Each run below is a few steps of one of 8 hidden systems, one row a step.
zemu, trace 1 (11 x 18):
[[-19  12  -3  13 -13   7 -18  16   6  12   7  -1  -8 -29 -11  -5  15   4]
 [-11  -7   0  11   6   3 -16   5  14 -15  22   6  -5 -24  -9  18  16  12]
 [ -2   4  21  12  -2  -6  12  -2  18 -19   5   4 -17 -27  -7   3   4  24]
 [ -4  22  24  21 -19   9   1   6   3   1   9  -6 -14 -11  -4  -3  21  11]
 [ -2  -1   2  10 -15  31  -9  12   0  -9  18  12  -7  -6 -17   1  19  12]
 [-12   9  -3  -2  -7   6   8   4   3 -14  13  22   5 -29 -11  -9   8  21]
 [-20  20  23   1  -6  -3  -3 -16  -7 -13   9   6   2 -22   0   7  19  12]
 [ -5  -3  29   1 -13  27   6 -12  -2  -9   7   8 -15 -15  -6  16   4   2]
 [ -7  11   9  -4 -10  30  17  12   0  -5  10   3 -10 -24   5 -16   2   0]
 [-12  11   7  -9  -3  17 -16  -1   3 -11  10   4   5 -21   5 -22  26  -3]
 [ -6  -7  21  -8   7  15  -4 -16  13  -6   6  10  10 -27 -21   1  13   2]]
mabe, trace 2 (11 x 18):
[[ -5   1  -1  -7 -17  29   0  -1 -12  14  12   6  13  -2  22  -7   9 -21]
 [  7 -13  -8  -7  20  18  -6  -5   4 -25  18  12   5 -11   0 -13  10  -5]
 [ -6  13  17 -17  14  -5   9 -15  18  -7 -12   3   5 -20 -19 -19   2  -1]
 [-10  -2  22 -12   1  20  -6   0   3  22 -10 -20   7  -8 -12  17   1 -12]
 [ -1 -29 -14 -12  -1  22 -11  20   1   3  -9  -9  -6 -14  12   0 -15  -1]
 [  1   8  -8   9   7  -3   0  11   7   3   1  -9  -6 -26  15 -36   3  -8]
 [  7   4  21  22  13   2 -13  -6  14  -3   6 -12 -20  -7 -17  -4  17 -11]
 [ -2  -5   4   1  -4  11   7  14  15  -3 -11   2 -26   0 -32  13 -13   8]
 [-18  21 -11  -2 -16   5  -1  34  -2  12  -3 -14  -3  -6   0   0   1  14]
 [ -1  -9   0  22 -16  -3 -22  11   9  -4  14  -4   1 -12  18   2  22  16]
 [ 11  -5  10  26  -2  -7  19 -10   4 -13  12  17 -14 -20  -6  -1  -5  17]]
Pives, trace 3:
[[ 16 -11   2   9  16 -10 -19 -24  -2   2  -6   0   1  17  -9 -12   6 -21]
 [  4   5  -7  -2   7  -3  14   3   7  22 -17   1  -4   7 -30 -10 -19 -14]
 [-14  10 -20 -13  -1 -12 -10  23  -2   7 -14 -17  -1  19   4  11  -8   2]
 [  7 -26 -20   7  -3 -18 -16   4  21   7   2   2  11   7  21   8   0  -3]
 [ 24  -3  -1  23  22 -18  20  -2   1   5   3 -14   3  -2   6 -12 -11   0]
 [  9   8   8  12  -3 -14 -10  -9 -17   0 -20 -10 -16  25 -10  -9   0   3]
 [ -1   0 -19  11 -21  -3  -3   6   3  26  -2  18   1  18 -21   5  -3  -8]
 [ -4   9 -32   0  15 -19  14  16  -3  -3  11   4   7  11   3  15 -13   8]
 [  5  -4   4   0  -2 -35   1 -15  10 -15  -6   2   4  13  28   4   0   9]
 [ 22  -3  14  18  -7   1  22 -13  -3  21   3  -2   7  18   9  -1  -4 -14]
 [ 11   4 -15  -4   2  11   7   1 -34  -2  -8   2  -2  28 -11 -11 -13  -2]]
gatu, trace 4, 11 rows:
[[  2  -8   1   7  15   5 -17  11  25  -6  18  -6  13 -19  -8  -3  24   8]
 [  2  -8  21  17   5  -2  -5  -3   8  -3  -3  -9  -9 -27 -23   7   4  25]
 [-16  12  15  15 -25   9  -4   7 -11  15  -4  -5 -14 -26  -3   3   4  11]
 [-14   7  -6   9 -14  18 -11  11  -6 -10  22   8 -16 -11  12   8  14   0]
 [ -1   5   2   7   1  -2   2   0  25 -29  19  20 -11 -13  -2  -8  17   9]
 [  0  19  31   4   0   0  11  -5  20  -6   7  -4   8 -11 -12  -4  22  15]
 [ -3  -3  26  -3 -18  28  -2   2 -10   1   1  -4   9  -6 -14  12  12  22]
 [-10  -7  -5  -6 -19  20  -5   1 -16  -4   4  19   7 -27   1 -11   2  16]
 [-15   9   3  -1   9  -2 -11 -18  -3 -13  14  12   3 -32   8  -9  16  -7]
 [ -5   3  29  -1   7   9   2 -21  16 -13   4   7 -17 -15 -12   8   8 -14]
 [ -5  11  22 -14  -9  30  21   9  10  -2  -4  -3 -11 -12 -11  -6  -2   0]]
nuku, trace 5, 11 rows:
[[ -1   7   8   4   1   4 -22 -20 -15   2   6   1  14  -6   1 -22  26 -12]
 [  1 -12   6  -3  15  13   1 -17   9   0   5  18   0 -12 -37   9  -3  -9]
 [-22  18   5 -18   6  -1  12   9   0  -1 -14  -8  -9 -26  -8   3 -15   8]
 [-12   1  16 -14 -12  16 -18   8   8  -2  -3 -18   1  -4  26   4  17  -7]
 [ 18 -23  -3   3   4  19   5   6  24  -3  14   8   9 -13   7 -16   6  -5]
 [  7  10   1  11  17 -12   0  -1  -4  -7  -7  -7  -5 -22 -15 -32   2  13]
 [-10   5  20  10 -10   3 -26  -6   0  14 -10  -9 -11  -4 -26   7  15  -1]
 [-11 -11  -9   2  -4  20   2  21  11   9  15   4  -1 -17 -10  29  -6   5]
 [-12   6  -7  -3   3 -12  -3  13   4 -25   5  -4  -7 -21  26  -4   4  20]
 [  7   8  23  17 -15  -5  -7 -13  18  -8   9   5  -6   1  11 -14  26  -2]
 [ 16   2   6  17   0  24  21   6  -2   1  15   9  -1   0 -31  -6   4  10]]
zemu, trace 6:
[[-14  -4   3 -24   9  -1 -17 -20 -19 -20 -15   5  -6   6 -10  10  -6   1]
 [ -9  -5  10 -12 -12  -1  21  -8  15  21 -10   5   1 -13  14  13 -21 -15]
 [  5   6   2  -2  18  15   4  11 -10  -4  10 -29   0   3  28  -4   3 -14]
 [ 15 -24  -1  -8  -3   6 -18  -6  14  -9 -17   7  -4   3  -1 -31   3  -8]
 [  2  10  -4   6  16  -7  10   0  10  29   3  -4  25 -10 -23 -10   2 -10]
 [-11   0  -2  -6  17  -3 -24   6 -18  -5 -14 -23  -7   1 -16  15  -2   9]
 [ -5 -24  -5   6 -19 -12  -5   3  18  14 -13   5 -11 -14  10  14 -17   2]
 [ 11   8  -7  26  20  -9  12  12   3   1  23 -17  -2  -3  20   5   3  -4]
 [ 13  -5   1   9   1  -8 -16  -3   8 -26  -9   4 -22  20 -10 -18  10   7]
 [  1  12  -3   9 -14  -7  15   7  20  25   2  15  13   8 -26   0   4   2]
 [-10  12 -11  -3   7   2  -4  18 -23  -7   9 -12  10  11  -7  22   5  23]]
Gak, trace 7:
[[  6 -11  10  -3 -30   5   5  14  -1   0 -15  -9   2   3  22  -4  -3  27]
 [ 11  -5   2  24 -13   2  -3  -7 -14  21  12   2  25 -10   6 -15  15   6]
 [  6  -3  -9  16  23  -8  -6 -19 -21 -13  11  14   1  -6 -27   1   1   7]
 [-22  22   2 -14   1 -18   4 -16   1  -8 -12  16 -16  -1 -17   7  -9  -8]
 [-13  14   1 -22  -1  10  13   8   5   4   5  -9   4  17  20  22  -2 -19]
 [ 17 -25  -2 -10  -8  18   9  10   8 -16   1   1   4   7  29  -7  -4  10]
 [ 20  -3  11  10  -5  -4   6  -5   9   7  -6  -2  17 -11   0 -37  12  11]
 [  5   1  10  11  16   2 -17 -14 -17   9  -2  -9  10   4 -35   1  12   0]
 [-18  -7 -14 -12   1   1  -9  -9 -15   6 -14  14 -12  -5 -23  17 -22  -8]
 [-19  13 -19 -16   4 -13   6  10   6   7  -2  -5   1  -7  28   4 -13 -17]
 [ 13 -12   7   5   8  -1  -2   3  19 -18  10 -13  -8   7  34   1   8  -7]]
suze, trace 8 (11 x 18):
[[  6  -5   1   7  17  11   1   3  -5 -29  18  -6 -22  12   8  20   2  -1]
 [  9   2   4   6 -25   7  10  10  19 -12  -2  15 -15   3   2 -27   5  10]
 [  2  21   4   2   7  14   6  10  -6  10  14 -12  27  -8  -8 -18  22   6]
 [ -5 -19  -1  -3   1   3 -19  -4  -9 -10  -3   7   9  -6 -28  18   2  29]
 [-14   3   8   4 -12 -15  18 -12   3  11  -5  13  -3 -32   8   8 -16   4]
 [ -8  12  10   1  13   7  -1 -12 -24 -15  15 -11 -11  -2  22  12   4 -13]
 [  7 -14  -3  -5 -14  21  -7  -1  13 -21   3  22 -20  10  -1 -10   5  -7]
 [  3  19  -2 -10   9  10  23  14  15   2   5  -1  13 -13  -5 -31   5   0]
 [ -4  -2  15 -10  11   1 -19   1  -3 -12  -7 -19  14  -3 -15   7  17  26]
 [ -2 -26  13   5 -19   3   1  -7  10  16 -10   7   2 -26  -2  13 -12  10]
 [ -6   7  -4   6  14   1   6  -3 -28   2   6 -14  -8 -24  22  -1 -14  -9]]
Gak, trace 9:
[[  4  -2 -12  18  13 -14 -22  -2   3 -24   9  11 -12   0 -22  -4  14  15]
 [-16  19   9   2  -9 -18   8  -3  22   9  -5  11 -10  -3 -25  19  -2   1]
 [-11  13   1  -6  -3   7  14  17 -15   5   7 -16   2  13  12  33  -7   8]
 [  5 -15  -4   2 -26   4   1  -1  -8 -14   4  15  -1  -2  34  -5  -1  15]
 [ 13  12   5  17   2  -8  16 -11   8   2  18  13  19  -8   1 -25  18   1]
 [  4   8  15   0  19   1  -3 -15 -11 -20   2   0   1  14 -33   6  12  11]
 [-19   3   5 -24 -20   7   4  -9  -5   8 -19  17   0   2 -16  11 -14  -1]
 [ -9   2 -15 -21   5   6   9   8  -9  12   6  -8  28  -2  28   5  -6  -9]
 [ 15 -27   5  -4  12  -4  -7 -15   5 -24   0  -1   3  -6  28 -11   1   2]
 [ 15   5  21   9   8   2  15 -17  13   7  -8   1  -6  -9 -16 -27   0 -15]
 [ -2  11   0  -8  13  20 -11   9 -19   6  -9 -18  -4  15 -29  -3   4  -7]]
risa, trace 10 (11 x 18):
[[ 13 -31 -23   6  13  -3 -16  17  14 -10  -3  -4  -9   0  -5   0  -9   8]
 [  8   7  -2  25   0 -26   4  14  25  14  -5 -11  -9  -4  -6  -9   0   6]
 [  3   5   4  25   0  -5 -10  12  -8  -2  10 -18 -14  18  -5  25   9  14]
 [  3  -9 -24  15 -22  -3   1  14  -5  -4   4  20 -14  11  -2   4 -11  16]
 [ -6  31 -18  16  -1 -25  10  10   3  -2  18   7   3   4  10  -9  11   5]
 [  3   6   7   4   2 -15   0 -13   0 -30  13  13  -1  22  -1  18  13  17]
 [  3   8   2   0 -20  -3  31 -10  -6   3  -1  27   4  12  -8   3 -12  10]
 [-14  30  -3 -13  -4  -5  11  -6 -30   0   3   0  16  10  16  -3   2   0]
 [ -3 -12  -2 -19  -4  -2  -9 -28  -6 -14   2  24  16  10  12   3   6  -8]
 [  6   3   5 -12  15  -1  30 -21   4  10   1  12  19  -5  -4  -7 -13 -18]
 [ -5   8  17 -25  15   0   1 -15 -17  -3 -21 -19   3   8   3  -2  -8 -11]]
nuku, trace 11 (11 x 18):
[[-11  29   0 -17   2  24  15  11  -8 -14   9   3 -11  11  -7  -3   3  -9]
 [ -4   0   0 -33 -10  12  -5   8  17 -14  -7   8  18  13   0 -13  13   8]
 [  7  -2   9 -10   3  -3  11  -5  13  15   0  -4  41 -12   3 -15  10   7]
 [  9 -17  21   3  14   4  -2 -22 -24   3  -9 -15  12 -21  -2  -3  -5   8]
 [-10 -12   4   3  -9  11 -12 -15 -13  13 -13   7 -19 -25  -4  -2 -14 -18]
 [-18  14 -16  -5  16  13  -7  11   4   0  12  -2 -17 -12  -2   2   0 -28]
 [ -4   1   0 -17  15   0  -9  13  34 -27  -2  -6 -12   4  -2  -3   9  -2]
 [  9   3  16   2  -7  -4  12  15  36   8  -8 -14   8  -4   0 -15   8  11]
 [ 16 -11  10  19  -1  12  -5  14 -14  12  -1 -25  12  -8  -3  -8   8  23]
 [ -1 -23 -10  21 -13  -2 -27  -5 -15   6  -2  10  -5 -19  -9   0   0  13]
 [-17  14 -11  21   5 -16  -6  -5  -1   3  20  13 -14 -19  -7  16   4  -8]]
gatu, trace 12:
[[ 12 -23  11  -4  -7   4  12 -22  -7 -12   2  20  15   5  -3  14  -5  19]
 [  0  10   9  -6  -7  -2  21 -21 -26   5  -7  10  16 -14   6 -23  -8   4]
 [-10   7   6 -15   2  11 -13 -25 -26  -2   1   5   5   9   5   0   7 -24]
 [ -1 -12  -8 -21   8  15  10 -12  11  -6  -1  25  -4   3 -13   0 -15 -22]
 [ -5  11   4 -30  21   1  19   3  10  -4 -12 -14  10  -9   7 -16 -11  -8]
 [  4 -21  13 -19   3  12 -19  -2   8   6 -20 -23   7   6  11  -1   2 -12]
 [ 16 -29 -13   5   7  20   0  11   3  19  -6  -6   0 -11  -7 -12 -16 -12]
 [ -4   8 -16   6  23  -8 -15  12 -11   1 -10 -21 -13 -14  -6 -18  -5  -6]
 [-10  -2  -6   9  -1 -14 -27   7  22  11  -7  -8 -20   3  -7  14   4 -16]
 [  4  -1 -10  16   5   1  18  28  21   8  12  -8 -14  -2  -2  20 -12   3]
 [  4   8   0  11  -6 -15  -2  22   1 -15  -5 -20 -12   7  17  -7   5  28]]
mabe, trace 13:
[[  7  -9 -12  11 -31  -6   0   4   4   9  -7  20  -7  26  -3   1  -5   5]
 [  1  18 -24  15  10 -11  15  12 -15   2  24   5  14  12  -2   9   3  10]
 [ -5   5   5   0  -2 -31 -15 -19  -5 -23  -3   8   2  13   7   6  11  19]
 [  6  -3   8   2 -17 -10  25 -19   5  15   1  20  16  12   2  15  -9  -1]
 [  0   5  -7 -11  11   9  10  -6 -38  -8   9  -3  13  19  10  15  -8   2]
 [  0  -6 -12 -20  -9 -10 -13 -17  -2 -11 -10  20  13  15  15 -21   4  -6]
 [ 10   1  -1  -1  20  -4  18 -16   9  15  15   7  30   6  -4   1   3 -19]
 [  4 -11   6 -22  28  -3  -4 -15 -14 -17 -14 -14   4  10  -3  11 -11   0]
 [  2  -9  -4 -20 -12  -4   2  -3   7  21 -28  -1  11   8  10 -18 -16 -17]
 [ 13  -7 -15   8  24   9  -3   9  -5  18  11 -21  16   8   8  -2   0 -22]
 [ 14 -17  -9  -1  22 -17 -15  -4   9 -21 -16  -7 -14   6  -3 -17  -7   0]]
suze, trace 14, 11 rows:
[[  1  14  22   2 -15  26  17  -4   2  17   2   8   6  -7 -22 -12   8  -7]
 [-15   2  -9 -24   4  21  -2  15 -23  -3  -1  -7  13  -8  -8  10  -5  15]
 [-14 -16  -1 -15 -11 -18 -12 -10  17 -14  -7  16   8 -21  18   4   0  14]
 [ 11  -5  20   9  22  -1  17 -23   5  -4  12  -5   1 -18  15   1  -3 -15]
 [  8  -3  14   0   2  24  -4  -2 -18 -19 -11  -8 -31   7  -9 -11  -5  -1]
 [-14   9  -4 -13 -23  19  -9  17  15  13  -8   4   0 -12  -4 -25   9  -9]
 [ -8  -2 -12 -10  29   2  -9  15  10   0  13 -15  23 -17  -4   8   8   4]
 [  5 -21  11  10   6 -20  -7  -7  17 -18 -10  -3 -15 -14  -4  13  -7  24]
 [  2  10  22  25 -11   1  13  -3  -2  17   0 -12 -17 -19  14  -6  -1  -9]
 [ -3   2 -13   8   1  28 -19  14 -26  -4  13  -7 -13   5  -2   0   9  -8]
 [ -9  -1 -25  -1  -8  -4  -9  14  23  -8   7  27  -3  -9 -14 -13   6   7]]
risa, trace 15 (11 x 18):
[[ 13  10  14  10   8 -12  22   5  -5   6  -4 -28   4   0  24  -9  -6   6]
 [ 14 -13   5  13 -12   5 -24 -12 -21  -5  -7  -2 -12  22   3  -7   9  -1]
 [  3  -1 -29  12   3   3   1   4  -2  20   9  21   3   5 -28  -7  -6 -15]
 [-15  19 -15  -9  26 -27  -2   9   6 -11  -2 -10  -1   2  -6  11  -4   5]
 [ -2 -12  15  -2 -19 -16  -1  -6  26  -4  -8   4  -4  12  15  24  -1   8]
 [ 17   1   2  14  -7  13  32   8 -13  15  12  -6   8  10  17   2 -10  -1]
 [  8   4 -14   0   4  -3 -12  -3 -29 -17  -7  -2  -2  16   9 -29   3   5]
 [ -2   1  -9   6  -2 -15 -15 -18  14   9   4  25  10  10 -24  -6  13 -14]
 [ -7   9  -3  -7  25  -8  20  -1  -1   4   7  -5  10   1 -19  32 -13   2]
 [ -9  -5   6 -19 -15 -14   3  -2  -2  -7 -26  -6 -10   6  26  10 -18   8]
 [  9  -3   1   9 -16   9   5  -3   1  20  11   1  12  10  30  -8   8 -24]]
Pives, trace 16:
[[ -6  14   3   6  -6  -1  -3  22  21  22  -9 -22 -14   4   0   0   1 -17]
 [ 12 -21 -21   7   9   9 -18  28  10  -6   5 -13  -6  17  -5   9   3   5]
 [ 13 -11  -9  14  -1 -22  -1  10  17  -2  -7   0   8 -12  -2 -20   1  27]
 [  3  14  14  28   3 -21  -2  -4 -10  14   2 -18   4   0  -9  12   9  16]
 [  3 -15  -3  19 -11  -4  -6 -10 -15   0  -3  13 -22  11 -17  24 -14   6]
 [ -7  18 -18  12 -18 -11  21  12   0   0   5  19 -16   0   7  -5 -12   5]
 [ -1  21  -5   6   1 -14   3   0   0 -20  22   5   3  25  16   9  18   5]
 [ 19 -14  11  -2  -4  -1  19 -20  12 -11   5  23  13  19  -4   2   1   5]
 [  4  14  11 -12  -8   8  33  -4 -23   9  -8  -1  18   8   1  -8 -12  10]
 [-12   0  -8 -16 -12   5 -17 -14 -34   2  -4   7  16  15  12   6   2  -5]
 [ -4  -7 -17  -8   8  -2   4 -19   2   9   8  24  13 -12   7  -6  -9 -28]]

Which system made each of these runs?
trace 17:
[[-16  14  12   2  -2  -8   4   3  19  -7   9   6  -3  -5 -23  31  10  17]
 [ -6   4  18   3 -19   9  12  15   2 -11   3  -8  -9  -6   8  20   1  31]]
	zemu
trace 18:
[[ -6 -12   7 -32   8   7   5   6   3 -17 -16 -13   5 -11  10   6 -13  16]
 [  5 -22   8  -5 -11   3 -11  -5   9  14 -16  -9  11 -18  27 -20  -1  -8]]
	gatu
trace 19 (2 x 18):
[[ -1  -5 -16  -7   0  22  11  13 -14  23  -2  -6  10 -19   8 -17 -16 -11]
 [-11   7 -12  -7  20  -9 -29  -2 -14 -13  -2 -12  -1  -7   8 -14  11  -7]]
	Pives
trace 20 (2 x 18):
[[-10  14   2  11 -17  -6  10  16  -7  23   5 -15   8   3  17  23  -1   9]
 [ 11 -20  -8   8  -4   8  -5  -1 -17 -20  16   6   0  13  25  12   2   9]]
	nuku
trace 21, 2 rows:
[[ -1  -9  20   9   9  14   4  -3  18   4  19  -5   8 -25  -2  21   9  -1]
 [ -4  -8  15 -12   1  16   8   0 -11 -20 -13  -5 -21 -22   1  -1 -17  16]]
	mabe
trace 22:
[[-12  26  -2  14   8 -21   0 -13  -7  -9  13   8  -9 -20   9 -13   9  -7]
 [ -6  16  12  -1  11   9   2  -7  12 -23  18   6 -17  11 -10  16  14 -15]]
	Gak
trace 23 (2 x 18):
[[-13   3  18  -7   6 -14  -2 -32  -4 -16   5  13   7 -17   4  16   6   5]
 [ -8  -4  18 -21 -10  12  20 -21  -4   2  -6  13   1  -3   9  14 -15 -13]]
	mabe
trace 24 (2 x 18):
[[-12  -8   6  15 -11   8 -28  -4 -11  10  -3  -3 -24  -9 -12  19   3  -7]
 [-14   1 -20   4   0   7   2  20  18  -4  19  13 -18 -12  -1  18  -5  -7]]
	nuku
trace 25, 2 rows:
[[ 13  -5  14  18   1  14  22   8  -1   4  13 -14 -10  10   2  28  -6   3]
 [  7   4  -7   3 -21   4   5  15 -14 -14 -11   4 -12  11   6 -24  -3  24]]
	gatu
trace 26 (2 x 18):
[[  1   7 -10 -12  -2  12  10  20 -19  16  -9 -22  13   6  19 -15 -11  -3]
 [  5 -23 -18  -6   2  -3 -30 -10 -10   2  -6   4  15   5  16 -14   5 -12]]
	zemu
trace 27, 2 rows:
[[  3  -5   8  27  -4 -19  -3 -29 -14   4   1  12 -10 -19   6  -1  -4  -4]
 [ -6  13   1   7   3   3  12 -16 -14  -5   7  15 -27   9  -9  16 -13 -24]]
	mabe
trace 28 (2 x 18):
[[-16   2  -3 -14   1   4  -3   2 -32  14  -8 -12  21  -8  -2  18  -9  11]
 [ -6 -21 -13  -4 -12  -7 -24 -11  -5   3  -6   8   4 -11  31  -4  -2 -11]]
	mabe
trace 29:
[[  6   9  11   2  -3  -6  21 -14  14   8 -10  17  -1   3 -32 -11  -6  -4]
 [-16  22   4 -20   1  13  12  10 -20  12  -3 -17  16   7  -4  13  -2   3]]
	gatu
trace 30:
[[  2   2  11   5 -16  -6  -2  -3   0  19 -21 -16 -12   0  24 -17  -7 -18]
 [ 17  -8 -15  20  10  19  -9  10  -8  12  15  -7  -3  14  -2  -9   6 -22]]
	Gak
